(in the rows, 128 means zero)
Named moves (each a turn or a mirror), then the moves between two rows, first move first; the first pair answered
move j359:
[129 103  96 118 120 150 130 159 132 152 133 137 140 118 112 103 131 148] -> [127 101 101 120 120 151 133 160 127 153 131 143 139 117 109 103 131 150]
[171 177 139 115 167  95 104 127 152 100 157  97 117 158 144 152 131 107] -> [107 179 163 119 111 111 153 104 127 111  96 137 148 182 137 167 128 132]
[120 107 153  97 112 152 150  98 135 136  94 161 141 180 114 132 124 120] -> [180 106 130  97 164 133 104 124 153 121 147 123 111 159 121 116 128 100]
move j654:
[128 136 146 107  97 128 126 123 123 165 137 135 160 160  88 136 108 161] -> [160 135 143  98 117 125 111 134 136 157 151 130 146 161  85 138 104 154]
[ 64 213 203 119 107 102 154 105  74 103  90 108 153 166 113 162 128 140] -> [229 159 134  95 163 113  78 182 154 107 148  96  55 148 110 106 125 133]
[158  51  77 146  95 178 124 167 142 180 109 149  99  88 130  79 138 134] -> [ 49 173 171 136 100 126 160  87  81 127  89 135 192 126 133 176 123 121]
move j19:
[141 125 112 152 117 133 150 136 119 169 118 105 129 138 148 126 107 105] -> [144 122 108 156 119 132 148 133 123 172 123 103 126 132 148 125 107  99]
[166 113 103 121 144 126 111 138 140 129 142 134 102 115 123 129 127 129] -> [115 119 122 127 105 134 147 124 120 142 102 159 128 131 125 133 128 141]
[174 165 132 124 152  98 132 109 147 124 129 140 152 128 103 155  96 108] -> [149 162 141 127 130 105 151  99 134 133 106 156 163 134 103 157  99 118]
[106  83  89 135  88 165 101 161 116 135 138 157  94 167 134 104 123 113] -> [115  81  85 134  98 164  97 167 118 135 150 152  90 164 137 104 119 116]
move j262:
[126 118 132 144 102 148 150 136 128 151  96 150 140 124 119 130 141 139] -> [168 156 141 123 134 128 129 137 145 117 113 141 125 139 120 153 128 131]
[189 106 137 108 111 151 141 158 159 145  86 181  78 174 116 118 118 168] -> [220 116 115 123 168 121  95 166 163 129 158 116  73 132 127 111 126 131]
[116 115 120 140 130 152  84 145  85 126 127 114 137  90  88  98 190 129] -> [118 127 141 115 106 162 109 143  86 119  84 161 133 131  76 116 184 150]

Each pair is 2 to 3 moves apart.
[113 127 141 112 101 118 140 109 117 129  95 158 132 158 126 145 134 140] -> [107 111 112 144 131 111 112 114 111 143 149 100 143 106 139 122 144 109]	j262, j262
[135 132 160  95  99 120 143  88 147  63 118 187 158 160 104 141 122 141] -> [134  53  93 148 106 142 115 115 143 104 167 145 144  82 118  74 149 125]	j262, j654
[ 61 135 119 128  84 141 134 117  97 164 106 142 141 110 146 126 126 135] -> [173 139 113  85 121 138  97 152 153 142 123 160  82 138 139 121 112 138]	j262, j654
[ 70 170 115 174 175  76 101 106  86  98 201  47 174  68 144 151 133 102] -> [152  39  40 170 108 162 113 177 148 166 144 134  86  73 131  66 145 151]	j262, j654, j654
[101 174 136 162 193  65 135 123  48 106 109  53 134  79 161 156 120 111] -> [ 60 114 129 166 112 121 195 133  47 152  26 128 130  98 153 130 122 154]	j654, j359
[216 149 102 109 163  98  86 136 186 126 161  96  67 138 154 119 119 122] -> [214 124  93 122 155 112  89 147 188 139 155 101  55 127 157 102 125 125]	j654, j654, j654
[113  75 118 132 100 162 139 117 138 166 104 173 141 141 137 109 150 157] -> [ 68 111 132 148 128 130 130  87 103 150 137 120 182 117 149 135 151 134]	j654, j262, j262
[ 62 106 146 150  95 156 168 105 106 123  99 128 170 129 131 124 114 135] -> [164  61  99 142 118 168 126 154 159 131 132 121 107 109 132  82 120 132]	j654, j654
[117  98 143 123  84 168 164 122 140 146  85 164 131 132 135 102 124 137] -> [115 154 175 107 105 139 164 101 132 117  92 152 146 155 133 143 111 126]	j262, j654, j654
[133 148 152 195 140  96 110 135  97 124 143  86 154 109 149 107 146 101] -> [151 183 193 157 122  97 131 131 114 105  95 142 143 169 133 141 133 128]	j262, j262
[163 170 140 115 146  96 115 125 121 118 155 110 136 137 121 143 138 114] -> [178 160 136 113 151  98 112 136 128 117 158 109 130 134 121 140 141 115]	j654, j654, j654
[118 165 178  79 130 113 171  83 149  89 120 152 146 159 145 189 105 119] -> [ 87  83 134 110  71 170 199 106 142 145  93 179 133 133 148 127 122 139]	j654, j654
[105 103  82 150 140 153 116 134 147 174 146 103 145  87 150 107 135 111] -> [ 69 162 138 124 122 140 151  99 128 149 107 137 175 131 142 163 118 120]	j654, j262
[162 136 132 124 142 122 117 133 137 126 132 135 114 131 122 131 126 127] -> [107 131 129 148 121 122 137 123 114 140 131 122 142 115 129 130 136 128]	j262, j654
[162 171 155 141 114 118 142  92 146  97 177  93 128  97 115 136  99  91] -> [159 115 135 144  58 161 172 112 161 137 125 147 108 108 106 101 106 127]	j654, j262
[124 161 176  92  88 137 172 109 132 121  52 190 132 198 118 153 113 154] -> [117  53 100 152  72 181 163 147 129 186  82 157 111 121 131  66 143 150]	j359, j654
[212 149 122 100 167 121  99 155 164 119 147 123  93 135 136 139 125 124] -> [132 100 118 129  84 171 158 151 144 168  73 178 112 144 126 113 140 158]	j262, j262
[103 131 101 157 162  97 110 122 105 128 177  74 144  82 141 125 142  99] -> [190 111 104 102 125 130 130 161 170 130 113 163  78 152 121 122 127 143]	j262, j262, j654
[ 85 157 161 135  82 108 120 106  92 129  85 156 120 119 126 188 122 169] -> [167  95 101 145 122 122  71 159 133 145 139 133  63  78 130 130 135 164]	j262, j654
[ 53 174 139 158 130 118 134 104 134 108 166  98 191 109 142 131 115  96] -> [ 77 196 157 135 138 109 136 104 147  93 161 114 181 135 138 153 110  95]	j654, j262, j654
[169 117 115 119 168 132 114 113 137 124 154  99 106 112 146 105 128  95] -> [103 156 157 119 147 124 145  74 103 115 114 109 149 138 143 141 122 101]	j262, j654
[111  86 124 136 106 150 157 124  85 165 111 154 129 113 101 103 155 115] -> [179 134 134 113 176 111 107 131 107 126 167 112 115 116 105 124 139  87]	j262, j262
[185 133 112 143 123 132 137 176 133 135 136 105 108 138 121 113 132 137] -> [107 158 140 151 100 126 170 146  96 139 113 109 153 144 119 134 132 139]	j262, j654
[101 195 167 136 179  92 110  92 100  94 133  87 159  88 133 162 115  89] -> [215 158 141 100 189 118  84 144 166  97 130 131  83 112 122 136 108 107]	j262, j262, j654
[110 157 134 148 161 105 101 104 113 116 179  84 154  95 132 133 133  97] -> [108 174 173 108 117 122 148  97 125 110 109 164 149 164 115 170 120 133]	j262, j262
[140 104 100 127 160 112  98 131 141 127 168 109  97 106 155 131 133 119] -> [162 110 106 108 158 117  95 134 153 121 157 126  84 122 151 137 131 125]	j262, j654, j654
[164 143  94 152 185 155  83 128  94 121 199  74 120  99 126 113 113 129] -> [178 189 147  99 148 154 125 117 116  98 123 153 108 189 103 166  88 165]	j654, j262, j654
[123 101  99 159 154 124 110 129 116 149 168  77 135  72 138  95 134 102] -> [184 169 154  94 171 106 114 124 147  98 139 124 116 153 120 152 108 111]	j654, j262, j654
